[[ -7.0  -4.9  55.6]
 [  9.4  -3.7 -11.0]
 [ 10.7 -14.2   1.7]
 [-18.4 -14.5 -26.5]
 [  2.4  -3.2  -2.3]
 [ -4.9   9.6   1.1]]
->
[[ -4.9   9.6   1.1]
 [ -7.0  -4.9  55.6]
 [  9.4  -3.7 -11.0]
 [ 10.7 -14.2   1.7]
 [-18.4 -14.5 -26.5]
 [  2.4  -3.2  -2.3]]

[[ -4.6  27.9   6.2   8.3  15.5]
 [ 15.5 -42.4  31.9  41.2   9.0]]
->
[[ 15.5 -42.4  31.9  41.2   9.0]
 [ -4.6  27.9   6.2   8.3  15.5]]

[[ -0.8  32.4 -14.6   9.2   8.3  -7.6  -2.8]
 [ -5.0 -17.7   5.5   6.5   2.8   7.4  -2.9]
 [ 12.9 -19.7  14.6 -31.0 -22.7  -5.3  12.3]
 [ -5.9  22.0 -12.8  18.4  15.1  -2.1  -6.0]
 [  7.6 -17.0  10.2 -20.4 -14.7  -0.5   6.9]
 [ -9.4  28.4 -15.5  28.4  20.1  -0.8  -9.7]
 [-18.0  22.7 -17.5  42.3  30.6   7.2 -16.8]
 [-10.1  22.7 -14.3  28.5  21.4   1.7 -10.1]]
->
[[-10.1  22.7 -14.3  28.5  21.4   1.7 -10.1]
 [ -0.8  32.4 -14.6   9.2   8.3  -7.6  -2.8]
 [ -5.0 -17.7   5.5   6.5   2.8   7.4  -2.9]
 [ 12.9 -19.7  14.6 -31.0 -22.7  -5.3  12.3]
 [ -5.9  22.0 -12.8  18.4  15.1  -2.1  -6.0]
 [  7.6 -17.0  10.2 -20.4 -14.7  -0.5   6.9]
 [ -9.4  28.4 -15.5  28.4  20.1  -0.8  -9.7]
 [-18.0  22.7 -17.5  42.3  30.6   7.2 -16.8]]

[[  0.3 -10.1  15.1 -16.1 -20.8   8.8 -29.6   1.5 -15.6  30.8 -13.0  53.2
   -6.4 -41.7  14.5  -9.4]
 [ 18.9 -10.1  -3.1  -3.0   3.7   1.4   3.0  10.0  -0.4  -7.2   0.1  -0.9
   -0.7  -8.5   1.6   1.8]
 [ 42.7 -10.1   0.7   1.2   2.5   2.1  -1.5   1.1   1.2  -0.6   0.9  -3.6
    0.1  -0.3   0.3   1.3]
 [-14.6 -10.1  -4.5 -13.2  -0.6  41.5  -0.6   5.1  15.7 -31.5  28.5  -4.8
  -16.0 -13.5   2.2  -1.7]
 [  5.6 -10.1  -3.3  -1.2  -4.9  -3.5   0.4  -6.5   5.1  -1.6   0.9   2.0
   -0.6   0.2   2.4  -3.2]
 [-13.9 -10.1  -5.6  -7.5 -14.6  14.7   5.2 -24.2  14.1  -7.8  -6.1  -9.7
   -2.3   7.5  13.6  10.3]]
->
[[-13.9 -10.1  -5.6  -7.5 -14.6  14.7   5.2 -24.2  14.1  -7.8  -6.1  -9.7
   -2.3   7.5  13.6  10.3]
 [  0.3 -10.1  15.1 -16.1 -20.8   8.8 -29.6   1.5 -15.6  30.8 -13.0  53.2
   -6.4 -41.7  14.5  -9.4]
 [ 18.9 -10.1  -3.1  -3.0   3.7   1.4   3.0  10.0  -0.4  -7.2   0.1  -0.9
   -0.7  -8.5   1.6   1.8]
 [ 42.7 -10.1   0.7   1.2   2.5   2.1  -1.5   1.1   1.2  -0.6   0.9  -3.6
    0.1  -0.3   0.3   1.3]
 [-14.6 -10.1  -4.5 -13.2  -0.6  41.5  -0.6   5.1  15.7 -31.5  28.5  -4.8
  -16.0 -13.5   2.2  -1.7]
 [  5.6 -10.1  -3.3  -1.2  -4.9  -3.5   0.4  -6.5   5.1  -1.6   0.9   2.0
   -0.6   0.2   2.4  -3.2]]

[[  6.7   7.3   5.7]
 [ 16.6  12.8  10.1]
 [  0.3   2.5   5.0]
 [ 13.5  10.4   6.9]
 [-35.5 -45.9 -30.9]
 [-34.2 -44.5 -29.7]
 [-35.7 -45.8 -30.5]
 [-36.2 -47.2 -32.8]
 [  6.4   7.8   5.9]]
->
[[  6.4   7.8   5.9]
 [  6.7   7.3   5.7]
 [ 16.6  12.8  10.1]
 [  0.3   2.5   5.0]
 [ 13.5  10.4   6.9]
 [-35.5 -45.9 -30.9]
 [-34.2 -44.5 -29.7]
 [-35.7 -45.8 -30.5]
 [-36.2 -47.2 -32.8]]

[[ 22.3  20.0 -16.0   5.1 -11.4 -18.3 -49.4]
 [ -2.9 -17.2   9.6 -10.8  -4.0   2.3  41.8]
 [ -4.5   2.1   3.0   4.8   3.6   1.4  -6.7]
 [-19.0 -10.0   9.4   4.0   9.5  12.7  14.8]]
->
[[-19.0 -10.0   9.4   4.0   9.5  12.7  14.8]
 [ 22.3  20.0 -16.0   5.1 -11.4 -18.3 -49.4]
 [ -2.9 -17.2   9.6 -10.8  -4.0   2.3  41.8]
 [ -4.5   2.1   3.0   4.8   3.6   1.4  -6.7]]
